In the rows, 128 means zero.
One turn or mirror swaps these rows in pairs. Which row does each one swap with?
The rows were stretched afterwards, more along some directions than others.
tepup: [139 104 113 103 144 118 111 126 148 125 118 105 141 141 116 128 157 144
 183 143 137]
bavu: [154 140 134 145 147 112 128 127 145 128 126 117 121 139 122 114 153 113
 137 126 113]
kup: [147 128 115 145 135 116 126 137 157 142 109 122 120 132 112 125 133 100
 106 142 125]
lemem: [136 144  95 125 137 112 128 127 130 135 125 117 160 154  98 150 139 116
 107 130 137]
rig: [141 151 113 116 131 128 137 113 128 144 140 109 137 145 122 141 151 122
  91 109 115]
desef: [147 137 118 149 147 136 108 137 151 162 112  95 137 149 123 129 137 128
 138 133 142]
puzuf: [142 131 123 121 141 126 114 117 158 148 145  99 143 159 112 134 178 134
 145 127 108]
Tuva: [138 124 120 125 153 120 118 149 138 129 122 116 155 164 108 146 146 119
 140 154 147]
somib: [131 127 127 132 146  99 117 148 160 130 107 136 128 131 105 112 171 129
 146 156 142]
gik: [133 105 108  88 165 114 110 123 151 136 119 102 163 170 113 158 157 131
 143 147 114]
Nitiv: [147 120 109  89 135 117 134 124 166 152 130 104 136 150 135 131 143 122
 143 108 104]
tufaf: [125 122 113 107 142 112  88 129 145 130 108 134 159 179  91 163 144 110
 161 142 147]
Vasov: [133 125 123 117 129 122 112 108 144 133 112 120 159 185 148 154 123 113
 144 112 125]
gova: [127 142 113 112 145 130 122 138 152 163 120 121 145 152 110 141 149 118
 123 128 132]
pon: [132 114 123 103 143 103 116 143 159 113 109 134 123 142 101 136 177  98
 134 136 126]
pobog: [132 121 118 107 165 122 120 146 154 139 123 108 118 111 115 128 153 118
 144 152 128]
zirul: [138 131 138 126 155 115  94 153 154 133 112 133 141 137 120 122 152 144
 176 145 152]
nege: [138 118 105  96 135 119 145 153 138 132 116 116 139 144 109 142 145 110
 140 134 137]
Gafe: [134 132 125  94 155 128 110 142 148 127 103 124 132 139 123 122 155 127
 158 121 124]
Fuvik: [125 144 144 119 142 125 122 131 131 135 130 119 137 137 109 116 157 154
 138 138 137]
Dimeg: [148 136 121 148 120 105 126 101 146 132 142 114 138 167 138 136 147  94
 106 118 112]
zonis: [144 130 122 101 150 120 121 113 139 139 139 110 151 169  91 144 178 121
 141 141 133]
zema: [131 126 116  95 117 146 133 108 147 157 142 111 125 148 127 144 148 106
 118 106 109]
tup: [111 144 123 110 116 111 125  97 123 117 130 131 147 167 146 146 121 117
 137 104 116]
Lofel: [149 126 113 119 130 137 105 119 138 135 155  98 137 157  95 140 165 118
 121 131 116]
Mibil: [146 131 121 126 113 135 118  94 143 138 119 112 126 156 127 142 143 103
  95 103  94]
Mas: [143 128 126  93 137  96 133 130 175 121 125 125 138 151  85 135 185 110
 151 138 115]
mapip: [130 105 101  90 130 129 128  90 135 130 128 114 137 161 112 156 137 105
 127 109 103]
tor: [139 132 138 118 148 131 100 139 145 153 132 101 131 132 109 135 181 101
 120 144 126]
bifaz: [120 106 105  87 151 115 108 108 140 127 113 130 142 151 109 145 132 120
 154 135 123]
sater: [137 124 123  88 153 116 121 147 150 135 112 111 143 158 129 153 146 133
 149 140 116]
rinuz: [157 136 115 140 143 132 104 135 145 147 133 100 127 144 145 126 151 104
 138 119 125]
Bidap: [161 131 110 138 131 135 127 137 154 148 141  85 140 147 117 141 139 103
 115 132 118]
roku: [146 139 121 129 108 129 136 106 149 146 116 118 139 159 136 134 137 126
 101 100 102]
vabu: [131 144 113 126 133  84 131 121 171 110 128 134 145 149 113 116 160 123
 118 118 108]
lavol: [147 117 150 105 158 123 119 133 130 137 113 112 142 152 130 153 159 115
 139 145 115]
Rup: [124 148 126 134 129 111 119 121 153 144 132 122 129 151 113 127 139 104
 113 123 136]
lonub: [126 126 143 102 141 135 125 141 135 132 104 121 102 118 132 136 152 105
 131 145 117]
Vom: [144 104 112  80 148 118 116 134 141 116 112 114 143 153  96 139 142 122
 147 146 124]
lese: [149 141 145 122 156 108 122 144 152 147 128  96 128 152 149 136 159 100
 137 140 115]
Pela: [116 135 113 122 134 118 132 124 140 137 120 130 146 174 130 155 125 109
 127 128 126]
Zogu: [159 134 110 144 111 128 128 117 144 153 111 107 121 140 144 131 122 102
 110 109 105]
Mizu: [137 148  96 124 131 109 123 114 145 128 115 135 161 153 118 123 127 151
 145 111 131]
Zase: [125 131 138 117 163 105  99 159 158 127 110 129 130 134  97 122 180 118
 159 164 141]
rimo: [130 118 135  97 139 100 100 130 170 124 115 126 144 150  97 121 171 144
 172 140 120]
Lis: [146 150 111 113 125 105 136 107 152 138 121 119 140 139 144 118 134 144
 138 104 109]
Kun: [130 112 117  87 127 112 135 114 171 148 112 118 119 151 136 139 138  96
 133 113  96]
dumi: [152 123 135 130 138 128 120 131 153 127 147  97 131 154  80 135 202 108
 118 143 123]
ler: [150 118  99 109 146 117 136 128 159 140 124  96 109 127 120 134 145  97
 126 126 107]
tof: [133 128 107 127 140 113 126 124 150 136 102 114 127 159 130 137 124  89
 149 128 139]

Swapped with lese: dumi
Swapped with gova: kup
Swapped with puzuf: Dimeg
Swapped with Nitiv: Mibil
Swapped with Kun: roku
Swapped with Zogu: zema

One turn or mirror swaps these rows in pairs. Which row does each one swap with?
The rows were stretched afterwards, more along some directions than others.
keba: [124 140 122  91 125 131 145 101 127 129 140 155 106 153 115  96  93 128]
vigit: [125 172 120 101 107 141 129 112 138 125 144 144 103 111 107  91 113 102]
lapur: [135 135  90 157 131 116 138 113 132 141 142 153 119 140 127 124 119 102]
supo: [142 103  91 108 132 137 137 109 124 131 137 160  99 164 127 109 108 129]
Lusuk: [107 110 117  99  95 133 176 127 120 153 126 134  85 138 128 126 105 110]
Nas: [138 134 130  89 116 152 125 137 117  84 128 126 111 137 121 106 142 149]
tepi: [114 150 127 105 120 154 116 130 152 108 159 135 116 111 126 120 137 113]
dibag: [137 110  90 126 118 160 116 145 153 104 154 142 129 114 100 137 134 123]
neso: [141 112 114  98 119 156 137 129 123 136 150 121  92 114 118 137 113 100]
robev: [107 124 125 113 129 149 116 131 162 115 135 162 110 106 113 137 145 109]
nulo: [136 117 116  83 116 165 122 155 143 114 140 140 125 128 100 140 119 128]
vibav: [150 108 114  89 133 170 109 142 113 123 150 129 131 134 133 134 119 131]
vekan: [109 154 118  76 117 136 151 122 148 152 141 148  98 136 106 115 109 106]
Zesad: [106 135 112 121 103 136 171 133 122 159 125 111  97 130 133 113 118  97]
Vebi: [148 121  94 129 115 145 143 125 126 106 141 139 138 147 108 111 133 132]
bomes: [167 100  91 138 122 133 123 124 126 109 142 127 118 128 120 120 131 128]
soku: [138 101  97 115 129 157 129 142 123 104 127 126 109 143 120 127 121 133]
Pud: [154 134 119  75 142 156 111 122 109 130 143 131 119 147 135 109 128 141]
zafup: [147 115  90 141 144 150  98 134 145  85 161 149 146 132 110 127 145 142]
daret: [137 105 119 105 146 133 145 111 111 135 127 128 100 152 143 119 116 139]
zun: [127 124  95 126 105 145 138 154 145 119 136 120 131 129 130 133 125 118]
Vufif: [127  99 106 110 124 160 159 121 142 136 143 139 115 116 123 129  96 102]
Fufal: [122 133 113 146 129 108 122 116 149 137 132 146 120 124 126 112 151 121]
bovi: [114 146 144  90  92 152 149 141 126 132 145 121 109 118 120 121 141 117]
vone: [114 152 108 139 107 106 147 116 137 125 138 144 121 154 115 110 133 121]
rinor: [129 151 128 129 127 113 145 118 148 133 145 158 112 111  88 120 149 102]
lil: [118 115 105  88 136 143 129 112 145 112 150 164 109 143 119 119 102 131]
repi: [122 100 110  60 122 185 141 136 141 122 157 126 130 127 116 114 105 136]
rov: [127 163 144 129 123 126 125 125 121 141 124 144  86 119 122 121 148 112]
dov: [136 100  82 131 132 134 150 113 127 138 147 146 112 148 139 118 103 118]
Nim: [116 110  88  82 111 135 164 115 140 137 129 148 112 157 122 104  74 125]
toned: [104 139 127  93  99 136 147 123 146 136 138 149  99 123 125 123 103 103]
zigus: [ 90 104  98 111 119 140 145 131 160 135 123 145 138 132 108 114  85 117]
raba: [101 140 104 138 115 120 146 121 158 159 141 155 108 118 111 129 123  95]
seg: [125 119 126  75 110 174 126 144 129  98 151 131 110 124 113 116 150 148]
bap: [158 110 119 107 133 159  83 147 117 106 152 136 127 146 124 126 151 155]
Kig: [171 129 133 115 133 151  95 138  99  88 131 123 110 135 145 131 156 144]
Fol: [121 134 131  97 112 122 171 118 105 150 116 121  93 147 132 104 107 121]
Vebag: [131 137 134  76 117 156 110 145 131 125 148 127 134 130 116 111 129 150]
zoduk: [142 138  86 125 115 129 134 133 142  91 144 138 121 137 104 120 138 101]
segov: [121 135 130 124 108 148 134 134 147  92 137 147  99 104 102 119 148 127]
salap: [140 123 106  90 126 166 113 137 119 100 134 133 142 158 129 107 114 138]
Vivaz: [105 111 104  83  99 152 180 121 143 116 139 139 103 139 113 112 105 119]
zeted: [149 115 110 125 138 158  90 141 133  89 166 142 135 126 126 126 155 151]
feman: [142  92 110 102 133 133 116 130 125 109 130 148 118 153 125 139 104 148]
volob: [119 142 117 120  96 135 127 126 155 109 166 137 137 131  89 108 142 126]
Zer: [118 142 121 112 118 133 158 120 154 146 151 140 108 113 109 113 124 123]
veze: [113 129  80 133  95 128 176 103 157 139 131 164 130 147 105  99 109  87]

Swapped with Vufif: tepi
Swapped with zafup: lapur
Swapped with keba: salap
Swapped with bomes: Fufal
Swapped with veze: volob

One turn or mirror swaps these rows in pairs. Which row does each one swap with?
The rows were stretched afterwards, more along some directions than others.
seza: [154 108 160 153 107 134  79 101 157 128 122 127  96 150 127 104 143  90
 145 109 103 155 119 104 109 117 125 127 142 145 153]
Tul: [147 138 126 123 138  92 131 139 132 157 129 173 114 136 104 144 121 112
 108 129 127 125 108 128 168 142 128 106 142 141 144]
zimig: [127 134 128 146 136 145 110 123 132 123 151 146 123 137 164 146 146 114
 117 123 135 111  94 131 129 158 113 111 131 150 133]
bala: [157 141 113 115 127  85 149 134 153 158 133 141  93 104 133 139 153 113
 148 126 119 147 113 114 103 166 114 137 118 148 150]
dubop: [139 139 143 137  91  98 128 111 120 129 111 164 122 136 125 127 129 134
 135 126 128 139 134 141 136 154 106 144 135 132 126]
nake: [147 134 155 116 160 121 135 117 105 130 154 147 117 154 156 109 142 108
 136 128 133 139 111 141 124 135 142 103 125 109 143]
Lek: [116 139 139 131 142 142 144 122 126 136 127 133  99 153 122 120 156 103
 114 118 126 108 108 131 138 127 121 115 147 131 126]
Zediz: [141 122 148 140 118 130 122 109 138 125 138 123  88 136 157 108 171  97
 142 122 122 128 105 123  92 156 108 112 128 124 152]
vanug: [148 126 120 117 104 109 128 111 136 120 150 147  97 131 112 129 144 131
 127 118 166 110 122 120 137 114 125 124 127 116 164]
gide: [142 112 165 142 155 147 102 116 155 137 139 114  85 153 159 111 160 100
 139 101 125 132 124 136 110 116 132 128 152 128 132]
Lofa: [137 141  97 120 113 122 114 149 109 140 157 136 125 124 141 144 122 125
 113 133 138 150 110 119 145 127 118 102 125 133 152]
tise: [150 118 125 137 112  82 140 159 133 134 137 160 136 110 150 153 120 104
 127 144 111 114 104 112 112 153 136 121 119 132 150]
Zogo: [130 165 140 148 130 132 113 125 134 115 150 144 101 134 176 112 129 105
 142 136 131 158 142 119 116 144 101 138 137 138 126]
mimop: [136 142 134 109 154  90 140 129 120 134 126 139 143 131 159 104 142 121
 132 135 101 129 108 146 116 152 109  96 126  94 121]
lumu: [147 135 145 149 121 156 105  90 113 107 157 130 118 160 136 113 150 132
 140 107 140 133 105 125 138 121 108 121 125 109 134]
Dis: [124 143 131 107 123  86 167 129  98 136 140 148 125 113 137 128 161 136
 121 143 122 118 123 136 133 157 103 112 132 137 102]
kilen: [140 133 157 124 110 154 122  97 128 122 169 119  87 168 162 103 167 113
 141 109 139 146  99 135 112 116 101 128 127 138 149]
zad: [133 125 142 124 117  93 146 120 119 140 120 129 107 123 137 117 146 132
 150 115 113 139 130 129 105 139 127 143 118 122 137]
zotod: [152 167 145 124 100 130 124 110 112 154 152 167  93 128 106 119 133 118
 121 106 134 168 135 123 146 147 103 131 137 155 146]
lod: [138 132 138 145 133 160 105 114 141 140 133 136 103 144  76 129 158 108
 121  92 120  96 107 118 150 133 121 122 145 147 128]
Lun: [128 102 121 110  91 103 113 109 108 114 169 111 140 130 169 119 155 129
 154 146 141 127 116 119 111 110 120 121 110 126 135]
fanel: [159 121 170 127  93 126 108 108 117 143 145 151 109 138 134 111 141 104
 118 108 140 148 126 123 138 129 140 123 146 115 139]
Nel: [127 137 120 141 132 131 113 135 116 130 164 147 135 155 132 137 144 108
 121 144 143 122 105 107 152 116 119  97 120 155 116]
luk: [169 135 146 143 115  76 139 126 137 142 121 181 112 141 114 126 139 124
 154 120 125 144 130 114 124 151 108 143 138 129 134]
raf: [134 121 164 105  85 103 140  86  78 124 155 140 125 148 152  97 162 116
 127 136 128 137 118 132 123 132 115 102 146 130 139]
nadul: [128 136 147 161 131 149  98 121 147 151 126 119  75 144 157 136 160  94
 117 117 119 137 113 131 117 139 104 125 137 163 121]
fesi: [151 155 148 134 127 142 130 115 125 157 143 127  82 142 173 114 140  97
 120 119 124 154 107 137 112 167 108 109 146 109 150]
Nibas: [161 113 139 117 104  64 142 116 105 130 148 143 152 119 179 117 145 135
 147 137 107 131 116 137 101 151 116 117 133  93 143]
rezim: [164 130 107 140 134 117 135 128 150 126 136 155 129 130 102 153 150 135
 146 116 145 104 100 115 158 144 119 136 146 120 131]
Dafi: [140 126 127 150 139 130 121 135 158 137 120 145 109 139 119 158 131 103
 122 127 139 107 113 118 136 149 128 121 163 168 126]
melos: [147 159 126 119 100 116 128 111 124 137 144 139 110 115 141 132 142 126
 118 124 141 137 123 124 131 139  96 117 125  96 144]
Moz: [143 119 115 114 140 102 116 120 129 125 159 122 123 143 130 124 142 139
 155 144 145 131 107 104 143  96 117 123 146 117 135]
Dube: [141 140 145  98 134 110 147 124  93 143 162 170 129 152 144 113 133 112
 100 119 133 115 100 150 141 112 126  99 150  94 140]
tuvon: [101 135 125 119 121 115 141 115 117 124 163 129 133 150 164 128 167 127
 130 136 133 139 132 133 114 132  94 113 130 152 120]
duvez: [139 140 136 136  97 125 137 125 125 116 152 140 120 123 172 129 152 115
 130 133 120 135 107 120 107 177 115 137 123 135 144]
fom: [130 113 115 109 105  89 137 131 101 130 142 133 162 134 148 137 120 133
 108 141 124 139 110 129 140 121 121 107 135 140 132]
gev: [160 134 134 111  88  87 143 141 116 142 157 158 110 122 164 126 113 123
 134 134 146 165 133 122 120 147 123 126 151 129 166]
bas: [153 130 127 104  96  78 129 116  96 143 151 154 142 132 135 122 129 146
 125 127 148 160 118 133 152 127 122 121 112 124 154]
dafin: [130 179 137 140 138 146 117 131 136 134 129 142  77 135 127 101 130 120
 126 109 128 177 140 125 144 160  97 135 150 147 135]
zurit: [139 132 127 109  93  69 133 145 117 149 153 159 121 135 168 124 120  99
 118 140 118 177 121 132 129 133 123 111 118 147 149]
vizo: [150 129 150 123 121 120 134  97 113 111 165 138 140 168 149 100 171 121
 156 116 121 139 104 121 110 128 116 107 128 120 161]
lag: [135 128 151 115 119 117 124  97  99 116 147 152 134 161 153  98 153 123
 129 120 124 138 100 157 130 147 123 102 119 130 157]
mamo: [113 156 129 143 136 160 127 107 120 106 147 126 103 138 108 133 159 136
 130 122 156 119 135 115 159 128 104 120 142 160 103]
Levu: [161 137 154 126  92 102 117 127 129 151 144 147 124 126 123 114 148  96
 122 128 103 137 122 115 121 118 113 111 133 131 127]
natok: [104 133 117 125 147 113 142 124 120 143 132 125 106 142 140 131 152 136
 131 129 128 100 112 145 132 135  98 126 150 156 115]
res: [139 137 152 134  87 150  94  98 130 131 160 124  88 157 140 109 141  88
 125 105 124 164 114 125 133  98 119 118 124 165 158]
Nume: [122 137 134 116 161 129 121 109 128 151 127 116 105 149 118 117 152 120
 119 117 134 119 108 139 147 116 119 105 142 143 127]
gufid: [121 157 132 129 143 117 141 148 125 165 128 135 101 129 142 139 124 101
 108 134 111 145 123 141 127 149 118 117 130 133 103]
Mar: [139 148 112 145 148 111 123 153 162 127 117 157  92 117 115 126 128 112
 147 129 124 137 131 110 138 155 118 145 133 166 131]
Fov: [132 139 114 118 117 123 132 141  93 141 157 120 112 126 164 134 120 130
 139 143 137 149 120 116 123 133 114 126 122 107 134]
vefi: [167 132 178 132 119 111 113  95 131 142 147 162 111 159 144  93 154 100
 130  93 117 144 112 146 142 119 132 121 162 110 143]
nika: [150 123 120 140 143 112 133 127 159 101 143 162 141 143 111 122 164 108
 148 122 125 100  97 106 137 127 118 132 144 145 120]
tose: [147 121 165 139 125 117 104 116 139 143 133 129  82 144 142 110 141 103
 137 130 124 149 121 106 114 123 118 129 167 130 132]
zab: [148 129 133 120 110  90 124 108 126 110 141 162 128 141 110 116 150 137
 148 130 146 144 131 120 158 125 108 136 139 146 116]
Gep: [121 115 160 146  74 131  95 104 117 123 140 119 118 139 166 115 139 117
 129 119 124 157 132 127 101 133 110 133 127 161 144]
vomen: [127 133 120 119  89  95 112 123  97 114 170 145 133 136 174 104 124 120
 147 141 126 162 116 125 118 123 107 115 118 120 148]
tumod: [138 155 119 107 126 121 137 114 120 140 141 125  93 142 126 120 154 110
 125 140 137 140  96 124 127 139  94 107 106 127 137]
lupa: [107 154 116 151 137 127 111 149 138 145 105 133  99 119 126 144 107 120
 126 141 129 152 135 111 135 160  99 140 138 173 102]
bupe: [123 122 153 148 122 132  89 113 142 145 115 108  84 144 148 121 138 102
 131 127 115 155 131 121 112 128 106 130 147 167 120]
sati: [117 140 116 149 138 173 122 119 156 128 142 122  83 151 109 154 145 108
 124 105 167 132 121  98 133 124 125 121 143 153 143]
Lufe: [112 145 118 137 156 161 108 125 130 136 152 110  95 145 129 134 131 106
 125 124 134 125 113 135 135 111 127 104 119 157 126]
kuvaf: [141 157 143  97  90 102 143 105 101 152 145 142 102 134 153 112 142 131
 107 119 133 190 130 150 134 149 101 110 130 124 144]
rera: [132 126 147 136 128 117 136 123 121 127 127 138 119 144 135 138 131 120
 141 131 130 119 129 133 117 122 120 137 139 112 106]
fid: [129 154 136 167 164 165 107 109 135 132 111 138 105 151 110 140 126 124
 135 115 137 101 111 125 155 141 107 128 146 139  97]
resod: [110 130 117 133  95 148 107  99 109 122 158 114 107 139 157 142 137 137
 133 127 145 145 116 134 125 135 100 123 126 191 138]
zuk: [131 109 121 142 141 143 101 123 127 113 153 122 129 136 134 131 151 133
 154 122 126  96 102 106 118 114 118 131 120 131 137]
Reraz: [155 140 151 144 139 103 131 134 143 143 121 146 109 126 146 121 148 119
 136 123 122 145 147 104 122 147 122 137 148  88 127]
biva: [160 145 135 128 113  94 146 117 124 132 138 168 103 126 114 108 143  97
 131 131 138 129 122  97 132 137 121 115 148 113 149]
Ril: [117 144 103 131 138  88 136 133 143 134 131 119 116 121 141 128 167 123
 151 149 120 126 138 111 120 162  96 128 113 133 112]
Gar: [141 142 144 145 107 132  97  98 123 132 129 118  82 136 138 110 132 114
 129 129 130 167 127 116 129 130  99 132 114 168 138]
gib: [134 134 111 104 133 107 119 124 102 149 145 124 124 145 131 129 128 133
 124 139 137 155 109 124 156 115 116 107 129 134 133]
kena: [124 129 133 150 148 132 122 127 138 116 128 136 109 143 130 125 137 131
 150 106 141 147 137 117 134 137 143 139 129 146 138]
kiz: [139 126 103 133 136 138 112 129 153 127 149 122 111 140 137 139 136 127
 145 118 135 114  94 134 125 125 101 128 131 135 137]
foso: [148 142 144 153 138 143 114 117 162 115 140 133  93 150 117 126 154 100
 132 110 140 127 112 108 137 111 126 126 112 120 147]
rek: [152 116 109 114 124  73 128 122 120 141 137 146 139 144 132 129 138 125
 146 144 124 144 101 111 143 122 124 118 120 117 141]
fal: [114 146 137 149 120 145 102 109 155 115 133 108  95 146 139 120 158 102
 141 133 105 142 117 118 117 133  85 129 111 159 125]

Swapped with tose: Moz
Swapped with gib: bupe
Swapped with Ril: lod
Swapped with Dis: mamo

